One turn sends every row of this set to another row. A few are shown first. Where does it send the rows asked after them?
sefo: [  3  32  14   0  15  30 -65   5 -15  -8 -21  36  15  17]
dak: [ -3  43  29 -26  21  20 -30   3 -17  -5 -14 -25   8 -18]
Sugaz: [-15  33  35 -22   2  17 -43 -22 -18 -11   1 -12  17 -26]
rab: [ -1 -34  15  13 -53   5  -5   0 -12   0 -15 -29 -11  38]
Gezi: [  3 -49  -7  -8 -32  24  -5   8  -8   4 -25   3  13 -53]
Duf: [ -8  35   9   2  21  21 -55  10 -13 -11 -25  30   4  33]
benut: [ 38 -26  16   3 -35  27  -8  28 -16  14 -30 -36  -4  19]
gofop: [ -7  11  16  -2 -49  -7  -5   9 -18   0   5  67 -14   5]
vona: [-13 -25 -30  42 -20  -5 -64   9 -10   1 -22 -14  15  -6]
Kop: [ 31  15  17 -10 -36  16 -13  32 -21  13  -6  63  -5 -17]
zato: [-31  40  28 -19  12   3 -25 -14 -16 -15  -6 -22   1  -1]
gane: [ 27 -40  24   8 -63  27 -29  -6 -16   7  -9 -18  10   2]
fozo: [-34 -48 -13  -1 -35  -1  12  -3  -4  -8 -23  -2  -4 -21]
tok: [  5 -23 -30  38 -11   5 -65  24 -11   8 -30 -17  17 -14]
Faziz: [ -4 -36 -17  -9 -11  13  20  32  -5   5 -42 -15  -7 -25]
gepe: [  4  42 -32 -20 -53  16  -8  20 -20   1  -7   3 -45 -17]
kibog: [ -8 -19 -34  40  -8  -6 -54  25  -9   4 -32 -22   6   2]
komeb: [-16  29  13   4   9  19 -63  -7 -13 -14 -15  38  10  26]
vap: [ 15  37 -27 -21 -60  26 -20  13 -23   3  -2  11 -34 -34]
per: [ 10  24   8  -7 -24  -2  12  43 -17   9 -16  50 -26  15]
Timiv: [ -5  36 -29 -16 -66  13 -16   2 -21  -3   2  12 -40 -22]

vap -> gepe
sefo -> Duf
gane -> benut
And these:
gofop -> Kop
kibog -> vona
fozo -> Gezi
Sugaz -> dak

One turn sends every row of this set to another row. A few are shown first. Where does it send the rows asked after them?
F: [ -1 -19   1 -11  26 -31 -31  49 -15  23  -4  -3   0  32   8 -14]
D: [  1  20   4 -12   9 -48  20  38  34   0 -12  14 -21  11  27  26]
U: [-11  35 -14 -26  21 -38  10 -21 -38  15  10  19 -19 -17  11 -28]
K: [  1  37 -13  38  28  24 -17 -17  -5 -44   6  21   3  -9   1   1]
R: [-40 -20 -12   2   7  20  17 -31 -34  -8 -25   6 -19 -38  10   0]
P: [ 17 -29 -31  18 -13   8  24  53  13  -2 -23   7  -3 -29  13   4]
M: [  7 -16 -47  24 -27 -24  19  14  25 -22 -22   6  12  -8  28  22]
G: [ 21  23  24  36   2   4  40  36  -9  14   4 -13 -11  32  -2  -4]
Z: [  2  -2   9   3 -44   0  16 -41 -23  22  11  16  31  -7   2   2]
B: [-17  -2  25 -32  13 -18 -24 -26  16  17 -18  33  15  -2 -13  -7]
Y: [-22   1 -16 -15 -20   2   4  38   0 -16  29 -24 -31  -3 -48  12]
C: [ -9 -16 -40   0 -41 -39   2 -25 -25 -24  -3 -18  10 -12   1  -1]
A: [-16  20 -19  17 -14  24 -16   1  -9 -35  18  46  -1 -35 -16  -7]
E: [  7  11 -21  19  22  -5 -41 -28  13  -7  -8  -9  23  10  37 -17]
L: [ 30  35  -4  -4  39  15  13  19  30  14  -3 -26 -21 -10  -5  -9]
V: [-15 -33  -2 -28  -4 -32 -19  30   0  17  -2 -12   8  26 -34  12]
T: [-17  24  -8 -31  44  -2  25 -15 -20  23   9 -14 -35 -15 -11 -12]
X: [ -8   1   5  35   7   2   2  42 -30 -50 -15   1 -22   3  -4  32]
J: [-10  39   7  15 -10 -10  -3  -9  14  37  16  15   9  38  38  -1]
N: [-31 -26   4  21 -29  36  31  15 -20   0  35 -10 -13   5  -1   5]

X -> R
Y -> C
And these:
Z -> J
A -> U
K -> T

